One turning vector, and how many steps it has turned:
The counts run from 0 to 504.
[143 130 139 108 144 118  91 148 140 144 107 151 123 133  98 152 105 157
 161  77 137 172 102 132 106 104 121 134 167 140 142 105 151 126 127 157
 157 116 111 136 126 117 138 150 137 145 156 127  79 130 166 143  89 122
 209  78 147]
276
[125 145 108 123 172 122 107  75 102  92 102 153 166 103 179 128 151 140
 119 140 119 140 116 157 144 151 132 154 176 132  95 116  86 135 103 162
 155 102  93 100 141 178  88 137  79  55 152 123 145 144 132 126 120 166
 122 151 104]
325
[ 92 160 137 117 104 163 143 135  78 153 122 102  74 146 163  87 119 110
 100 109  90  95 109 107  56 136 148 148 158 121 171 120 119 111 131 123
 129 149 102 126 138 140 105 117 146  87 100 138 180 129 131 126 146 137
 150 110 114]
310
[137 133 120 130 157 134 125 165 113 118 144 149 153 103 198 109 108 145
  78 110  63 129 177 124  75 113 117  97 127 143 129 114 127 121 100  52
  98 163 142 181 145  98 146 137 111 165 112 105 146 139 139 113 143 157
 106  96 141]
369
[ 83 105 171 162 177 136 133 113 128 167 126 137 116 119 128 146  71 108
 153 129 152 148 148 116 138  97 138  98  93 128 119 109 104 174 153 129
 120 118 126 158 107 117  98 142 118  58 140 169 141 128  97  94 142  92
 104  77 142]
47
[129 117 132 141 117 147  67 150 148 128  98 184 157  73 121 167 144  96
 166 127 126 131 143 148 102 160 131 101 147 168  93 155 135 157 125 114
 120 111 154 135 148  94 112 132  40 128 157 125 123 126 129 140 150 172
 194 116 106]
5
[148 107 124 118  97 144 101  72 131 145 128 136  92 103 122 114 176  84
 156 137 136 132 113 125 148 143 132 162 151 150 156 164 125 100 115 180
 131 135  88  74 164 122  78 116 115 111 141 165 116 169 149 163 159 135
 164 175 135]
461
[102 157 146 140 112 149 182 148  87 154 133  95  71 151 129 122 125  93
  93 130 161 101 117 129 144 127 124 114 126 100 159 128 139 101 100 121
 114 122 135  85  73 143 148 111 204 119  85 117 114 102 112 115 135 120
  89 159 121]
36
[118 112 124  93 174 129 126 100 131 143 187 108  82 137 176  70 122 145
 141  97  78 118 126  70 114 109 135 108 129 119 169 123 146  84 114 106
  97 145 115 144 168 106 127 123 128 128 116 166 150 181 172 127 147  97
 151 123 141]
101
[115 123 114 138 135 117 184 117 147 129 155  84 105 129 101 117 170 119
 140 156 159 103 141 105 189 156 134 125  65 107 119 155 191 120 134 135
 109 114 177 104 103 124 171 143 158 180 122 109  87 116 123 128 146 102
  90 166 141]
417
[128  89 137 117 160  94 105 124 156 130 104 191 199 118 137 148 151 116
 149 126 139 174 141 137 140 115 139 169 100 168 150 114 143 144 165 185
 150 120 105 164 180 133 123 145 102 141 161 130  98 164 126 131 115 121
 137  87 181]
67
[ 98 143 117 131 143 107 141 105 115 155 131 128 117 123 146  94 174 164
 122 122  87 120  92 155  69 184 142 145 202 118 163 146 156 129 148 158
 145 110 105 141 154 150 134 137 141 107 143 101 149 145 152 133  75 134
 193 145  91]
138
[121 133 135 138 116 102 176 135 108 108 132 141 107 128  97 160 167 128
 126 119 155 121  90 152 164 157  96 101 171 105 114 142 145 104 123 149
 110 122 127  81  64 138 154 112 165 141 107 104 113 124 116 116  87 151
 155 181  84]
208
[124 149 116 123 155  75 125 151 122  53  88 149 184 134 106 159 155 112
 133 103 169 120 117 124 180 162 119 128 134 140 100 118 145 127 124 150
 105 117 125 137 111 133 155 120  79 161 120 113 103 120 124 121  91 186
 139 134  96]
205
[114 115 123 159  80 143 110 101 162 162 151 109  67 107  95 115 134 121
 183 101 123 155 119 146 115 171 151 104 154 134 130 139 168 126 132 140
 109 140 144 105 137  90 100 122 141 147 138 162  81 140 150 155 149  91
 204 123 102]
81
[114  99 158 173 123 118 113  80  98 195 140 146  88  76 143 108 110 130
 127 147 119 150 131 164  85  97 109 110 154 132 136 137 125 148 138 177
 141 150  80 116 134 123  89 130 173  65 159 110 155 157 106 106 159 106
 138 145 130]
252
[114 127 106 129 151 124 133 101 123 121 187 136 102  89 147 112 186 107
 140 124 130 120 132 124 161 195 134  84 154 129 126 160 174  91 127 133
  69 108 160 106 124 136 147 112  88 126 110 108 123 147 151 130 135 145
 162 181  78]
212
[143 126 125 102 161 112 125 129 151 100 119 146 122 177 101 171 131 147
 138  72 135 155  94 113 175 118 127 160 162 111 142 110 153  84 130 165
 159 117  86  97 101 139 128 115 145 135 122 145  71 122 163 132  58 135
 176 126 122]
473
[112 132 102  94 167 120  95  93 106 132 132 166 149  86 173 121 176 171
 113 137  99 129 110 153  93 161 138 155 177 128 141 140 139 132 122 167
 169 104 112 116 155 155 124 148  85  87 161 104 134 145 157 126  89 147
 174 137 114]
137
[ 89 129 159 143 103 162 125 116 111 202 174 110  50 122 132  98 113 113
 121 145 126 128 147 143 104 132 139 117 124 105 160 120 171 120  98 124
 126 107 151  86 103 131 115 145 187 106 134 130  91 121 145 123 146  85
 135 134 173]
424
[135 119 141 129 128  70 112 148 128 141 102 173 183 122 100 138 140 146
 135 141 133 144 107 136  99  75 103 158 111 142 144 127 122 167 166 173
 180 150  85 166 150 116 125 154 157 154 166  88 128 140 100 130 111 126
 126 103 177]
259
[136 141 118 105 141 120 171 138 119  93 113 107 127 189 146  98 126 104
 110 112 122  95 118  69 185  90 137 163  88 116 150 104 108  76 137 128
 110 169 100 144 134 132 122 104 135 141  82 168 159 135 132 138 157 144
  84 137 132]
110
[139 157 102 171 127 127 151 174 143 103 101 107 156 173 121 140  73 163
 108 105  96 144 139 121 113 139 130 119 123 106 110  92 133 155 132  63
 123 131 146 165 103 124 156 130 167 167 105 118  90  82 143 102  98 144
  90  90 110]
164
[145 147  76  91 156 114 110 132 114  95 160 128 119 114 181  75 109 154
 117 100  96 114 146 101 107 145 125 109 137 132 118 109 146 117  89 103
  93 154 154 169 148 108 161 132 110 181 117 103 115 137 168 147 170 135
 152 105 134]
291
[153 124  78 118 131 126 120  76 138  88 159 100  68 116 123 117 152 145
 140 109 141 116 120 105 187 170 133 114 155 100  95 132 142  96 100 138
  94 122 136  81 118 133 120 114 116 131 109 153 104 133 163 153 157 122
 154 177  82]
478
[124 140 135 138 134 105 146 172 141 102 103 159 170 145 111 161 147 100
 140  65 122 132 129 133 107 164 119 122 156 159 141 147 152 132 164  96
  93 145 130 162 130 112 151 106 105 165 110 135 117 129 127 131  81 169
 204  95  78]
8
[150 134 146 164 139 140 119 163 142 128 128 120 153 145 116 169  47 180
 118 121 117 159 134 135 124  94 124 130 114  96 102  94 108 162 103  81
 153 105 142 157  80 119 144 136 160 139 132 118  89  83 129  97  89 118
  76 103 141]
165
[139 114 120 158  81 122 141  98 162 133 113 117 118 130  76 137 191  89
 164 131 153 131 116 141 185 175 141 158  89 135 121 157 139 109 153 181
 130 153 124  86 136 137 101 121 155 162 130 154 103 129 137 150 152 133
 126 191 114]
73
[111  65 155 158 129 108 137  73 156 184 145 160 126  90 110 113 150 126
 171 149 120 155 113 141 103 131 126 115 116 144 143 164 147 144 190 171
 137 140 102 142 164 115  93 141 156  95 163 147 149 177 121 134 126  93
 163 122 140]
64
[140 116 142 136  86 103 138 112 115 120 105 134 119 144 109 151 158 133
 102 130 123 134  89 136 131 105 112 158 139  98 166 150 110  98 133 201
 171 160  63  73 131 141 112 125 187 116 131 132 140 138 116 148 108 136
 139 180 143]
457
[101 121  98 125 152 112 151 122 182 113 117 113 169 140 104 110 161 154
 168 125 119 107 106 118 124 201 175 147 101 143 119 149 144 153 171 125
 132 126 155 164 179 133 136 139 111 158 154 144 129 154 150 130 132 124
 146 130 112]
143
[ 82 133 124 127 138 130 140 127 137 126  90  98 141 143 115 100 116 112
 169 109 130 104 136 104 123 148 150 135 102 150 101 118  88 166 181 103
 113 149 119 193 150 134  90 121  93  99 114 173 178 131 122 129 181 135
 137  86  96]
315
[126 123 121 116 152 131 170 128 164 120 120 136 149 179 112 144 178 165
 126 111 118 131  84 134 139 166 152 181 135 112 176 121 149 102 156 146
 174 104 131 121 127 159 147 134 154 142 146 139  99 135 167 122  45 112
 132 134 132]
146
[ 85 189 140 141  88 135 157 169  77 155 121 101  81 144 154  77 100  96
  97 107 121 115 157 131  80 133 131 109 138 120 150 104 176 130 107 110
 100 138 154 146  96 136 134 113 163 141 115 115 104 103 108 145 157 100
 129 105 141]
233
[105 151 149  81 135 156 122 130  69 128 107 123  93 143 187  92 104 128
  92 126  83 110 135 107  90 114 145 152 157 145 185 103 115 115  97 121
 139 115 102 126 127 145 100 140 107  63 120 151 158 132 148 127 142 135
 131 104 160]
309
